0: array([23, 18, -48, -21, -41, -7, -20, -15, 5, -26, -31, 15, 66, 12, -52, -34, -45, -16,
       -5, 20, 43, 16, -57, -21, 11, -51, -21, -11, 42])
1: array([4, -38, 1, -50, -39, 23, -48, 83, -25, -44, 32, 35, -39, -11, 19, -45, -7, 70,
       -12, 61, -76, 25, 42, -60, -65, 17, 26, 27, 15])
2: array([-77, 23, 22, 10, 62, -22, 26, -22, -13, 52, -32, -60, -4, 18, -2, 68, 51, -4,
       37, -6, 19, -75, 27, 11, 26, 39, -14, -48, 4])
3: array([7, 35, 0, 56, 23, 51, 54, -4, 99, 45, 19, -26, -4, -56, 16, 2, -32, -78,
       -62, -66, 29, 1, -74, 61, 4, 5, 57, 37, 22])
4: array([86, -55, 19, 20, -28, 16, -10, 14, 24, -24, 70, 29, -42, -23, 44, -41, -27, 0,
       -37, -16, -14, 40, -13, 21, 12, -4, 43, 61, -10])
5: array([52, -65, -9, -52, -87, -16, -71, 30, -41, -72, 31, 99, 6, 17, 19, -26, -4, 62,
       19, 53, -72, 52, 34, -51, -26, -39, -31, 31, -22])
6: array([30, -5, -58, -48, -54, -1, -48, 5, -33, -47, -23, 46, 54, 28, -30, -55, -32, 11,
       11, 43, 11, 25, -24, -33, -10, -61, -38, -26, 20])
7: array([-56, 9, 28, -33, 27, -26, -27, 7, -33, 25, -16, -4, -8, 15, 17, 16, 18, 17,
       37, 23, -19, -20, 29, -32, 14, 12, -23, -47, 31])
8: array([15, 49, -47, -4, -34, 40, -16, 35, -4, -9, -18, 11, 32, -29, -39, -45, -84, 2,
       -53, 18, 34, 21, -60, -3, -22, -21, 5, -6, 58])
9: array([-36, 50, 7, 53, 51, 50, 56, 0, 44, 75, -4, -78, -20, -54, 5, 36, -11, -50,
       -37, -47, 30, -33, -30, 50, 5, 60, 45, -11, 38])
10: array([17, 37, -35, 28, 14, -3, 33, -46, 33, 15, -32, -13, 56, 6, -35, 14, -8, -45,
       -19, -35, 73, -27, -78, 33, 32, -38, -12, -4, 9])
11: array([4, -65, 87, 0, 15, -35, -19, 7, -17, -2, 26, 24, -66, 6, 86, 1, 42, 17,
       43, 3, -72, 20, 58, -10, -5, 7, 6, 18, -35])
12: array([-4, 15, -1, 32, 35, -46, 34, -104, 25, 17, -34, -24, 35, 38, -15,
       57, 41, -32, 31, -40, 65, -47, -24, 40, 77, -42, -26, -22, -25])
13: array([-27, 56, -52, 10, 13, -18, 12, -48, 2, 12, -74, -21, 84, 35, -70, 15, -4, -18,
       16, -8, 77, -42, -51, 9, 35, -37, -42, -53, 25])
14: array([20, 18, 2, 59, 37, -9, 52, -67, 60, 32, -9, -25, 33, -2, 0, 31, 10, -82,
       -8, -77, 49, -24, -46, 74, 56, -17, 4, 9, -12])
15: array([26, 13, -47, 22, -27, 21, 41, 1, -2, -29, 10, -13, 15, -12, -25, -12, -18, -3,
       -27, 11, 17, 7, -15, 36, -49, 24, 6, 18, -16])
16: array([-78, 51, -2, 14, 62, -22, 36, -40, -3, 56, -63, -70, 20, 28, -29,
       66, 37, -17, 34, -17, 45, -101, 5, 16, 40, 22, -30, -66, 16])
17: array([47, -113, 20, -35, -17, -30, -39, 14, -11, -34, 49, 48, -41, 29, 36,
       -9, 23, 35, 35, 25, -67, 53, 42, -30, -7, -16, -14, 58, -61])
18: array([-16, -31, 61, 3, 15, 5, 1, 32, -7, 7, 46, 2, -76, -8, 53, 11, 37, 21,
       21, -1, -56, 16, 64, 10, -18, 61, 21, 31, -39])
19: array([-25, 47, 12, 77, 71, 13, 90, -50, 59, 64, -22, -77, 14, -16, -19, 64, 22, -77,
       -10, -69, 70, -54, -39, 72, 40, 21, 17, -13, 10])
20: array([-18, -12, 18, -15, 30, -96, -3, -67, -24, -2, -46, -2, 32, 89, -11, 51, 66, 4,
       84, -6, 18, -46, 23, -6, 56, -28, -67, -48, -34])
21: array([29, -54, 38, -31, -22, 19, -45, 52, -15, -16, 62, 52, -42, -23, 77, -41, 4, 34,
       6, 17, -91, 51, 37, -21, -39, 15, -7, 60, -10])
22: array([26, 28, -14, 53, 28, -10, 49, -63, 47, 18, -21, -21, 39, 15, -28, 45, 9, -63,
       -12, -62, 65, -21, -66, 57, 52, -38, -13, -5, 2])
23: array([-46, 54, -46, -14, 12, -34, 2, -45, -23, 17, -110, -26, 74, 45, -56,
       30, 10, 2, 35, 11, 54, -62, -19, -11, 33, -25, -55, -84, 29])
24: array([3, 73, -40, 42, -3, 55, 30, -8, 54, 35, -18, -32, 21, -34, -40, 0, -51, -49,
       -60, -23, 52, -3, -71, 32, -3, 6, 30, 3, 55])
25: array([11, 35, 3, 74, 23, 70, 55, -14, 97, 38, 30, -43, -17, -51, 5, -2, -38, -70,
       -63, -63, 37, 4, -66, 57, 10, 10, 64, 32, 28])
26: array([-27, -35, 30, -34, -4, 5, -20, 59, -42, 7, 30, 7, -58, -25, 32, -4, 9, 45,
       8, 44, -56, 5, 70, -22, -39, 62, 20, 6, 12])
27: array([-7, 30, -55, -47, -31, -15, -38, -2, -39, -29, -46, 18, 54, 23, -50, -30, -34, 27,
       9, 38, 16, -4, -29, -47, 7, -49, -44, -37, 48])
28: array([40, 13, -51, 0, -65, 32, -1, -2, 3, -59, -4, 44, 38, -5, -43, -67, -49, 1,
       -46, 34, -12, 42, -21, -13, -37, -25, 2, 28, -15])
29: array([-20, 62, -53, 23, 2, 39, 37, 10, 18, 13, -11, -42, 17, -39, -58, -4, -34, -7,
       -36, -3, 48, -24, -41, 17, -31, 33, 18, -16, 34])
30: array([42, -74, 30, -65, -55, -20, -80, 43, -42, -57, 26, 77, -25, -9, 7, -72, -37, 58,
       -22, 41, -78, 70, 45, -49, -55, -13, 1, 42, -29])
31: array([13, -32, 66, 10, 14, 43, 11, 49, 14, 4, 82, -14, -108, -43, 76,
       -9, 3, -2, -26, -18, -56, 25, 43, 16, 0, 56, 61, 60, -12])
32: array([-12, -11, 45, 9, -9, 44, -6, 42, 13, 24, 47, -9, -67, -60, 60, -12, -21, -11,
       -28, -5, -33, 31, 15, 2, -15, 51, 65, 31, 32])
33: array([0, -19, 65, -2, 12, 35, 1, 45, 11, 22, 62, 2, -82, -34, 84, 6, -11, 3,
       -20, -19, -32, 40, 9, 11, -30, 33, 54, 37, 8])
34: array([-2, -38, -21, -80, -45, -50, -75, 11, -111, -59, -4, 46, 16, 71, -8,
       -21, 8, 88, 55, 78, -21, 10, 42, -83, -14, -36, -52, -21, -8])
35: array([11, 25, 15, 81, 35, 37, 67, -19, 92, 38, 21, -21, -23, -49, 21, 25, -11, -83,
       -59, -74, 18, -1, -52, 91, 21, 7, 54, 40, 2])
36: array([5, 11, -55, -52, -82, 18, -56, 34, -31, -50, -19, 45, 38, 8, -31, -58, -52, 49,
       3, 63, -18, 38, -24, -52, -56, -29, -21, -18, 44])
37: array([-21, 35, 8, 42, 34, 78, 39, 36, 60, 55, 21, -41, -54, -77, 26, -10, -25, -35,
       -63, -35, -4, 15, -29, 43, -6, 51, 78, 18, 35])
38: array([10, 62, -29, 36, 10, 62, 32, 17, 61, 37, 15, -29, 5, -55, -25, -3, -52, -57,
       -70, -32, 33, 0, -81, 38, -8, 8, 44, 15, 41])
39: array([-23, 40, -63, -56, -38, -6, -37, 10, -46, -21, -60, 6, 50, 21, -67, -29, -22, 42,
       13, 52, 11, -9, -16, -49, -10, -23, -46, -57, 51])
40: array([-31, 56, 13, 68, 75, 18, 72, -38, 52, 84, -22, -81, 7, -19, -3, 57, 13, -74,
       -17, -71, 59, -51, -44, 65, 55, 20, 19, -14, 21])
41: array([25, 50, -48, 23, -8, 39, 17, -14, 50, 12, -12, -17, 29, -32, -36, -20, -68, -45,
       -55, -23, 46, 5, -88, 20, 5, -22, 29, 0, 38])
42: array([55, -59, -4, -22, -50, 19, -52, 35, 2, -60, 61, 86, -46, -7, 50, -65, -30, 7,
       -45, 26, -48, 96, -5, -16, -40, -9, 18, 44, -36])
43: array([76, -72, 26, -33, -46, -19, -54, 49, 9, -82, 68, 71, -44, -22, 13, -39, -12, 21,
       9, 6, -56, 85, 30, -14, -6, -19, 22, 65, -66])
44: array([1, 27, -12, 31, -14, 108, 34, 44, 39, 22, 32, -16, -26, -94, 5, -36, -61, -32,
       -96, -15, 2, 27, -35, 39, -42, 45, 76, 26, 53])
45: array([82, -39, 43, 8, -8, 39, -14, 40, 12, -29, 77, 38, -34, -34, 37, -34, -25, -26,
       -54, -29, -13, 66, -18, -12, -13, -6, 54, 98, -50])
46: array([-17, 24, -63, -15, -18, -7, 19, -5, -29, -21, -36, -11, 36, 24, -75, 1, -8, 30,
       12, 26, 33, -35, 2, -13, -28, 5, -33, -17, 4])
47: array([12, -65, 69, -8, 9, -38, -15, -8, -22, 4, 45, 6, -31, 18, 61, 34, 69, 16,
       37, 13, -45, -3, 82, -18, 2, 23, -7, 24, -63])
48: array([6, -39, 13, -19, 0, -102, -12, -43, -36, -28, -41, 18, 30, 95, -8,
       26, 63, 17, 78, 17, 9, -29, 23, -22, 40, -49, -82, -27, -41])
49: array([14, -31, 35, 40, 27, 48, 42, 11, 53, 25, 68, -15, -58, -60, 53, 15, 22, -40,
       -34, -54, -7, 18, 9, 52, 3, 55, 57, 61, -30])
50: array([43, -5, -38, -21, -40, -26, -17, -29, -5, -26, -34, 44, 57, 23, -32, -21, -9, -21,
       6, 8, 30, 17, -34, -12, 18, -92, -37, -5, -9])
51: array([-15, 66, -49, 30, 19, 13, 36, -45, 31, 30, -51, -36, 57, 0, -47, 17, -21, -46,
       -19, -22, 86, -41, -82, 31, 29, -19, -6, -36, 35])
52: array([-35, -47, 54, -39, 14, -33, -31, 10, -45, -2, 9, 28, -33, 29, 50, 12, 34, 37,
       45, 23, -64, 4, 79, -37, 1, -2, -11, -21, -4])
53: array([17, 17, -41, 40, -1, -1, 19, -61, 44, -2, -31, -13, 63, 18, -31, 19, -1, -41,
       -6, -28, 61, -9, -72, 35, 33, -42, -11, -5, -8])
54: array([5, 33, 11, 72, 52, 17, 67, -36, 95, 56, 6, -47, 6, -27, 23,
       39, 4, -104, -27, -81, 47, -16, -52, 78, 45, 11, 38, 19, 0])
55: array([6, 24, 20, 79, 49, 56, 65, 6, 76, 56, 29, -49, -33, -69, 28, 34, -12, -70,
       -62, -79, 19, -1, -29, 70, 7, 42, 63, 36, 2])
56: array([-24, 53, -67, -7, 4, -15, 4, -32, -14, 4, -86, -24, 95, 36, -80, 3, -6, -8,
       13, 11, 61, -49, -41, -11, 29, -30, -42, -70, 41])
57: array([-37, 6, -34, -50, -27, -9, -29, 32, -72, -18, -28, 3, 1, 13, -28, -13, 2, 77,
       31, 70, -25, -8, 35, -40, -47, 34, -31, -37, 6])
58: array([-29, -12, 7, -66, -19, -52, -63, 9, -74, -23, -23, 16, 2, 44, 1, -9, 30, 64,
       75, 68, -42, -12, 59, -67, -2, -13, -57, -37, 3])
59: array([51, -9, 0, 39, 4, -15, 33, -59, 33, -13, -8, 13, 34, 11, -9, 10, 13, -46,
       -16, -49, 37, -4, -50, 42, 40, -44, -9, 10, -33])
60: array([-19, 15, -55, -76, -42, -24, -63, 7, -64, -40, -39, 30, 53, 34, -59, -43, -25, 54,
       26, 72, 1, -3, -2, -73, -21, -28, -56, -46, 26])
61: array([-18, -56, 56, -36, 7, -32, -33, 27, -65, -19, 25, 33, -37, 24, 56, 10, 47, 57,
       46, 29, -68, 9, 96, -41, -4, 15, -21, -3, -42])
62: array([15, 39, -34, 24, 17, -4, 24, -48, 25, 20, -42, -19, 55, 7, -43, 22, -11, -47,
       -17, -36, 70, -25, -84, 20, 47, -47, -8, -21, 27])
63: array([2, -39, 38, 9, 22, -74, 3, -54, -9, -3, -10, 18, 8, 58, 24, 42, 89, -8,
       62, -18, -6, -20, 36, 0, 51, -21, -47, -5, -65])
64: array([-5, 29, -2, 56, 45, -19, 55, -85, 41, 29, -34, -52, 40, 15, -17, 57, 34, -60,
       7, -63, 77, -54, -43, 54, 63, -16, -14, -19, -17])
65: array([85, -29, -28, -9, -76, -22, -42, -14, -6, -81, 13, 67, 26, 41, -9, -56, -25, 30,
       -9, 34, -23, 35, -9, -31, -29, -54, -9, 22, -33])
66: array([-41, 55, -56, -33, -20, 31, -23, 49, -27, 5, -36, -12, 12, -22, -39, -36, -54, 22,
       -22, 45, 9, -8, -16, -35, -32, 13, 6, -45, 91])
67: array([21, -13, -39, -61, -74, -10, -73, 25, -57, -56, -6, 64, 31, 24, -23, -74, -35, 42,
       -7, 64, -16, 41, -11, -61, -18, -49, -48, -16, 23])
68: array([-17, 78, -33, 35, 35, 29, 39, -27, 45, 48, -42, -50, 33, -22, -35, 19, -19, -55,
       -33, -39, 78, -33, -81, 37, 29, -8, 14, -23, 44])
69: array([40, -92, 16, -45, -29, -32, -31, -3, -21, -46, 48, 65, -16, 38, 18, -24, -3, 31,
       -5, 21, -61, 72, 32, -40, -4, -36, -3, 45, -63])
70: array([-38, 44, 16, 54, 38, 60, 54, 15, 44, 64, 18, -67, -46, -63, 16, 13, -16, -38,
       -46, -40, 20, -12, -14, 52, -2, 73, 60, 11, 31])
71: array([39, -34, -12, -50, -71, -18, -40, 21, -32, -112, 2, 73, 28, 5, -21,
       -65, -20, 22, 38, 58, -70, 47, 64, -35, -44, -28, -10, 16, -32])
72: array([-40, -13, 58, 25, 41, 4, 36, 5, 10, 40, 23, -40, -54, -19, 43, 42, 48, -1,
       10, -16, -9, -23, 43, 26, 15, 44, 10, 2, -20])
73: array([31, 11, -39, 19, -16, 56, 18, 30, 28, -6, 34, 19, -16, -54, -13, -41, -72, -27,
       -83, -17, -8, 65, -59, 8, -24, 2, 57, 34, 29])
74: array([31, 5, 15, 67, 10, 30, 46, -10, 76, 19, 43, 7, -23, -16, 43, -6, -22, -66,
       -48, -53, 16, 27, -58, 63, -2, -13, 44, 62, -32])
75: array([-7, 23, 19, 20, 11, 74, 35, 47, 33, 31, 41, -18, -62, -84, 25, -16, -32, -24,
       -74, -22, -24, 30, -4, 28, -25, 68, 87, 44, 29])
76: array([30, -56, 90, 21, 9, -23, 16, 1, 29, 11, 58, 11, -42, 5, 88, 35, 37, -15,
       15, -34, -35, 17, 20, 19, 12, 10, 13, 50, -35])
77: array([-60, 42, 1, 26, 61, -21, 46, -51, 0, 43, -54, -72, 25, 27, -30,
       70, 40, -17, 31, -20, 55, -100, 0, 21, 39, 21, -29, -54, 0])
78: array([36, -4, -28, -42, -86, 54, -24, 63, -8, -64, 34, 59, -1, -33, 15,
       -114, -64, 20, -22, 27, -25, 68, -5, -40, -66, -11, 10, 37, -11])
79: array([46, -72, 0, -44, -55, -10, -57, 26, -39, -76, 64, 88, 7, 41, 38, -38, -1, 32,
       -10, 35, -65, 78, 34, -51, -21, -18, 37, 69, -35])
80: array([-23, 80, -59, 18, 14, 9, 26, -24, 17, 26, -61, -45, 59, 2, -70, 15, -24, -23,
       -15, -14, 81, -48, -65, 21, 18, -6, -12, -48, 40])
81: array([4, -34, 46, 24, 5, 24, 3, 41, 13, 5, 73, -8, -97, -27, 73, 24, -2, 14,
       -1, -11, -40, 30, 49, 10, -21, 74, 39, 47, -30])

array([-26, -11, -22, -37, -5, -82, -30, -32, -50, -21, -57, 19, 57, 92, -35,
       18, 46, 31, 73, 36, 10, -31, 18, -31, 25, -44, -115, -55, -17]) 48 20 58
array([17, -23, -6, -37, -20, -40, -42, -33, -12, -30, -23, 37, 67, 46, -9,
       -9, 15, -6, 28, 8, 11, 9, -15, -22, 22, -108, -41, -11, -8]) 50 6 0
array([-40, -1, 64, 5, 51, 8, -1, 27, -5, 44, 24, -23, -72, -16, 48, 25, 22, 6,
       8, -8, -25, -6, 40, 8, 1, 60, 26, 1, 14]) 72 18 33
array([56, -30, -33, -34, -71, -18, -24, 24, -45, -63, 6, 64, 10, -1, -19, -41, -9, 27,
       -19, 47, -49, 35, -15, -54, -34, -35, -1, 60, -29]) 65 5 71
array([47, -57, 46, 10, 4, -22, 24, -31, -8, -44, 24, 15, -23, 36, 19, 5, 46, 30,
       16, -1, -16, 9, 46, 6, 21, -23, 7, 33, -93]) 47 63 76
array([7, -71, 66, -46, -15, -25, -50, 39, -33, -31, 35, 36, -53, 20, 45, -20, 17, 63,
       39, 30, -92, 29, 95, -57, -20, 12, -14, 17, -37]) 61 52 17
array([89, -23, -14, -22, -75, -13, -44, 8, 18, -90, 37, 85, 37, 21, -12, -71, -7, 8,
       -28, 30, -12, 61, -31, -26, -27, -51, -13, 20, -39]) 65 28 42
array([9, 18, -59, -29, -40, 45, -11, 36, -25, -27, -4, 30, 16, -21, -43, -75, -84, 16,
       -50, 43, 11, 29, -37, -33, -45, -22, 13, 1, 41]) 8 28 36
array([13, -78, 55, -35, -22, -52, -33, -5, -56, -25, 38, 38, -24, 42, 32, 6, 45, 51,
       53, 35, -69, 13, 84, -43, -9, -3, -19, 24, -63]) 61 47 17
array([-2, 47, -45, -21, -29, 69, -8, 47, 6, -1, 1, 3, 11, -49, -28, -56, -97, 7,
       -50, 34, 9, 12, -33, -14, -49, 18, 32, 9, 69]) 8 66 73
array([-15, -37, 27, -71, -28, -44, -69, 22, -73, -43, -6, 36, -7, 41, 20, -11, 33, 62,
       56, 66, -57, 20, 85, -65, -1, -3, -36, -19, -6]) 58 34 61
array([-3, 46, -67, 1, -12, 55, -9, 38, 11, 0, -9, 3, 20, -40, -40, -51, -92, -6,
       -61, 16, 19, 18, -43, -5, -45, -12, 14, -7, 59]) 8 66 41
array([2, -34, 41, 24, 23, -37, 32, -40, 2, 3, 14, -13, -6, 20, 10, 47, 74, -17,
       30, -24, -5, -26, 32, 21, 10, 15, -20, 11, -70]) 63 72 47
array([-25, 78, -73, 21, -1, 36, 32, -3, 24, 21, -30, -44, 32, -27, -54, -10, -52, -25,
       -29, 0, 55, -30, -58, 14, -14, 7, 9, -23, 51]) 29 24 80
array([-23, -23, 39, -14, -3, 11, -32, 65, -31, 4, 48, 9, -83, -34, 34, -18, -12, 26,
       9, 21, -61, 28, 52, -19, -49, 45, 32, 22, 2]) 26 18 81
array([-35, 90, -36, 31, 37, 24, 37, -19, 38, 57, -43, -55, 33, -13, -44, 16, -23, -45,
       -22, -38, 77, -41, -71, 32, 23, -2, 9, -38, 55]) 68 51 80
array([50, -51, 32, 37, 14, -6, 15, -56, 46, -17, 6, 11, 5, 19, 19, 20, 17, -46,
       0, -47, -4, 9, -1, 27, 38, -58, 10, 37, -64]) 59 76 14
array([8, -44, 2, -32, -14, -89, -36, -17, -52, -43, -24, 21, 17, 82, 10, 15, 63, 51,
       89, 35, -14, -22, 62, -45, 21, -14, -69, -18, -44]) 48 58 20
array([-28, -1, 54, 40, 64, -13, 53, -23, 19, 46, 7, -49, -40, -5, 33, 70, 55, -30,
       20, -42, 9, -34, 24, 41, 22, 46, 13, 6, -23]) 72 2 40
array([-5, -27, 52, 17, 47, -58, 29, -59, 5, 20, -6, -19, -9, 42, 23, 65, 92, -15,
       58, -30, 8, -28, 32, 25, 52, -7, -26, -9, -56]) 63 20 12
array([2, 0, -7, 22, 20, -52, 21, -100, 3, 2, -41, -16, 53, 58, -15,
       45, 56, -28, 36, -30, 45, -33, -16, 28, 65, -44, -42, -17, -35]) 12 20 64
array([-34, 1, 16, 4, 47, -67, 18, -64, -5, 22, -43, -27, 23, 64, -10, 80, 82, -11,
       65, -14, 30, -60, 12, 3, 60, -8, -53, -44, -23]) 20 12 63
array([30, -63, 70, 32, 14, -10, 39, -10, 24, 6, 60, -3, -37, -8, 67, 33, 46, -22,
       -3, -27, -49, 8, 42, 29, 14, 18, 10, 48, -55]) 76 18 47
array([-17, -23, 39, 16, 44, -55, 17, -60, -2, 8, -16, -16, 7, 51, 15, 70, 96, -12,
       58, -24, 6, -45, 32, 13, 59, -15, -30, -25, -48]) 63 20 12
array([3, 19, 29, 84, 60, 19, 70, -42, 91, 58, 8, -52, -4, -14, 18,
       42, 13, -92, -23, -110, 35, -14, -37, 85, 46, 4, 33, 14, -14]) 54 35 14
array([-3, 39, -15, 67, 31, 33, 67, -34, 77, 49, -14, -57, 16, -30, -14, 26, -9, -81,
       -35, -66, 65, -25, -60, 78, 31, -3, 33, 12, 16]) 54 19 14
array([85, -7, -27, 23, -32, 54, 5, 36, 21, -21, 47, 16, -29, -63, -10, -52, -51, -3,
       -53, -8, -14, 61, -23, 19, -52, 2, 59, 58, -5]) 73 4 45
array([60, -6, -23, -10, -55, 16, -19, 13, 10, -43, 3, 38, 28, -6, -8, -59, -60, -21,
       -41, 7, 18, 60, -47, -14, -6, -33, 23, 29, 18]) 28 8 0
array([-20, 26, 40, 84, 56, 41, 73, -3, 79, 59, 23, -47, -35, -58, 33, 31, -3, -62,
       -39, -70, 27, 1, -31, 72, 13, 53, 63, 28, 8]) 55 35 70
array([93, -56, -9, -6, -55, -5, -28, 18, 10, -71, 12, 82, 2, 22, 23, -39, -12, 14,
       -17, 9, -59, 34, 25, -26, -29, -45, -15, 47, -39]) 65 69 5
array([3, 13, 21, 31, 12, 83, 33, 46, 51, 36, 59, -29, -54, -78, 38, -5, -47, -27,
       -64, -9, -7, 27, -4, 30, -36, 41, 100, 40, 21]) 75 37 44
array([28, -39, 51, 34, 13, -25, 34, -46, 27, 9, 7, 15, -8, 26, 42, 34, 53, -34,
       3, -54, 14, -8, -19, 25, 47, -37, -10, 27, -59]) 59 76 63
array([60, -1, -37, -23, -56, 21, -38, 8, 1, -40, 14, 35, 29, -1, -6, -73, -63, 4,
       -42, 20, 6, 62, -35, -32, -43, -37, 11, 27, 27]) 28 78 65
array([3, -33, 52, 18, 57, -41, 28, -36, -9, 16, 1, -24, -21, 35, 16, 55, 90, -8,
       43, -24, -4, -31, 44, 29, 43, 6, -28, 3, -63]) 63 72 47
array([29, -36, 28, -2, 9, -50, 1, -53, 16, -34, -16, 25, 23, 56, 21, 10, 48, -17,
       39, -24, 7, -4, 3, 12, 52, -62, -30, 15, -59]) 63 59 48
array([31, 21, -8, 35, -16, 84, 25, 29, 48, 24, 31, -13, -16, -85, -1, -25, -60, -41,
       -90, -27, 11, 32, -37, 36, -28, 30, 80, 40, 19]) 44 73 75
array([-8, -16, 69, 53, 71, 2, 56, -25, 42, 53, 34, -34, -39, -11, 50, 56, 45, -43,
       1, -58, -2, -21, 18, 60, 26, 35, 21, 31, -35]) 72 49 76
array([-36, 43, 10, 34, 49, 59, 50, 20, 33, 64, 15, -60, -41, -67, 7, 15, -16, -28,
       -38, -33, 15, -12, -12, 48, -10, 72, 50, 4, 40]) 70 9 37
array([7, -29, 32, 14, 35, -42, 9, -61, 16, 0, -10, 12, 14, 42, 24, 52, 61, -22,
       41, -24, 18, -26, -11, 15, 76, -38, -32, 4, -45]) 63 12 20
array([29, -6, -29, 11, -24, -24, 0, -31, -5, -32, -10, 30, 70, 33, -20, -15, -2, 9,
       -6, 1, 35, 2, -30, -7, 9, -77, -29, 9, -10]) 50 0 6
array([-15, -13, 27, -9, -4, 43, -6, 68, 7, 22, 48, -13, -72, -62, 35, -25, -22, 0,
       -22, 17, -33, 16, 41, 2, -59, 79, 48, 29, 28]) 32 33 26
array([-6, -21, -28, -116, -55, -20, -85, 25, -83, -48, -2, 47, 3, 20, -5,
       -40, -12, 87, 37, 99, -32, 37, 24, -114, -46, -16, -39, -22, 10]) 34 67 60
array([-9, -46, 52, 4, -10, 3, 15, 31, 4, -12, 67, 21, -74, -9, 47, 2, 27, 6,
       21, 1, -73, 18, 59, 8, -20, 55, 25, 43, -38]) 18 81 11
array([-2, -34, -35, -61, -60, -58, -44, 3, -64, -56, -21, 36, 23, 62, -34, -34, 19, 90,
       41, 81, -22, 1, 54, -49, -23, -23, -54, -21, -29]) 34 58 60
array([25, -65, 26, 1, -2, -25, 6, -19, -6, -20, 35, 2, 3, 41, 18, 30, 68, 33,
       37, 0, -44, 12, 46, -11, -9, 0, -21, 25, -75]) 47 63 17
array([35, -56, 42, -24, -15, 21, -36, 49, -4, -12, 63, 42, -81, -14, 62, -47, -1, -1,
       8, 15, -80, 56, 36, -12, -28, 13, 30, 46, -10]) 21 42 33
array([-4, 9, 17, 17, 4, 86, 26, 62, 24, 32, 42, -16, -76, -100, 43,
       -12, -48, -26, -69, -8, -27, 21, -12, 21, -51, 63, 84, 48, 22]) 75 44 32
array([39, -30, 22, 14, 0, -42, 4, -52, 27, -5, 5, 21, 31, 30, 19, 19, 29, -21,
       22, -26, 8, 18, -15, 18, 45, -70, -16, 10, -54]) 59 63 50
array([72, -54, -32, -8, -72, -15, -43, 21, -8, -88, 7, 93, 43, 17, 6, -45, -26, 21,
       10, 40, -29, 70, -12, -29, -21, -54, -22, 24, -23]) 65 5 71
array([3, -45, 23, -48, -3, -70, -57, -15, -59, -23, -11, 38, 2, 77, 16, 13, 45, 46,
       80, 39, -33, -1, 58, -53, 2, -20, -50, -32, -42]) 58 52 48
array([-32, 46, -49, -21, 14, -34, -5, -36, -24, 10, -104, -26, 77, 48, -61,
       25, 7, 12, 35, 13, 52, -49, -28, -22, 32, -30, -67, -89, 23]) 23 56 13
array([17, -58, 19, -19, -26, -57, -45, 15, -41, -42, 24, 58, -29, 30, 16, -9, 52, 51,
       48, 30, -54, 13, 86, -36, -9, 2, -29, 5, -50]) 61 52 17
array([-25, -30, 14, -55, -1, -79, -30, -10, -71, -20, -32, 14, 15, 66, -7, 17, 51, 51,
       97, 44, -17, -30, 67, -51, 15, -19, -68, -52, -31]) 58 48 20
array([-3, -48, 60, 2, 10, -2, -8, 40, -11, -16, 52, 11, -84, -21, 59, 2, 28, 23,
       5, 16, -60, 24, 67, 8, -21, 55, 30, 29, -36]) 18 81 11
array([-52, 0, 27, 14, 52, -39, 24, -31, -14, 29, -25, -46, -1, 32, -5, 62, 66, 9,
       49, -10, 8, -55, 40, 9, 22, 42, -19, -29, -25]) 2 77 16
array([0, -42, 42, 10, 35, -77, 3, -56, -7, 4, -20, -1, 2, 65, 25, 63, 96, -5,
       61, -25, 0, -31, 25, 4, 64, -31, -37, -6, -56]) 63 20 48
array([-68, 46, -24, -19, 28, -35, -1, -27, -25, 37, -90, -32, 48, 39, -41,
       30, 15, 7, 39, 14, 42, -69, -6, -19, 33, -13, -51, -107, 36]) 23 56 16
array([-17, 41, -74, -22, -10, -21, -7, -34, -16, -13, -66, -6, 101, 34, -80, -10, -23, 5,
       13, 18, 56, -36, -34, -18, 23, -47, -46, -54, 35]) 56 13 23
array([49, -32, 33, 35, 19, 24, 30, -7, 51, 11, 63, 4, -61, -42, 48, -23, 15, -33,
       -21, -46, -31, 36, -7, 45, 10, 10, 68, 67, -51]) 49 74 4
array([-48, 74, -65, -13, 7, 1, 6, -20, -11, 20, -82, -33, 58, 17, -72, 4, -17, 2,
       8, 14, 52, -40, -34, -16, 10, -10, -40, -77, 56]) 56 23 13
array([-29, 73, -16, 52, 37, 53, 59, -3, 49, 67, -8, -70, 1, -57, -15, 25, -25, -49,
       -49, -54, 49, -26, -52, 55, 0, 32, 45, -2, 37]) 9 70 38
array([-37, 87, -62, 7, 16, 11, 24, -24, 14, 31, -63, -49, 53, 3, -72, 10, -22, -23,
       -10, -5, 80, -51, -59, 10, 22, -3, -16, -50, 47]) 80 51 13
array([-11, 6, -25, -61, -61, 32, -37, 70, -36, -35, 16, 25, -13, -20, -14, -63, -35, 49,
       -16, 44, -54, 37, 14, -40, -68, 27, 9, 7, 8]) 1 78 36
array([-5, -3, 64, 44, 49, 29, 47, 9, 40, 48, 43, -35, -70, -39, 57, 32, 25, -31,
       -20, -35, -18, -8, 14, 56, 3, 66, 60, 33, -11]) 49 72 70
array([32, 21, -69, -16, -61, 42, -5, 27, 13, -40, 26, 8, 20, -28, -41, -57, -72, 1,
       -43, 20, -8, 37, -14, -6, -40, -8, 19, 28, 13]) 28 8 73
array([-50, 10, 5, -34, 0, 12, -44, 59, -52, -1, 4, -4, -40, -12, 17, -17, -13, 55,
       9, 44, -42, 4, 52, -42, -42, 44, 12, -21, 23]) 26 57 1
array([-7, -38, 6, -36, 7, -109, -14, -45, -39, -20, -36, 23, 26, 93, -5,
       26, 64, 26, 89, 25, -9, -31, 29, -19, 42, -38, -78, -34, -38]) 48 20 63
array([2, 12, 0, 39, 36, -46, 35, -101, 18, 18, -36, -19, 51, 42, -22,
       46, 41, -37, 27, -38, 51, -41, -35, 34, 63, -41, -25, -20, -25]) 12 64 22
array([-5, 56, -77, -4, -25, 26, -9, 16, 3, -8, -39, -8, 50, -16, -55, -24, -57, -7,
       -29, 20, 43, -6, -58, -13, -13, -12, 3, -33, 58]) 8 0 66
array([-68, 47, -29, -24, 20, -38, -7, -25, -35, 23, -97, -33, 53, 41, -47,
       27, 11, 15, 40, 26, 40, -60, 0, -25, 30, -11, -59, -114, 46]) 23 56 13
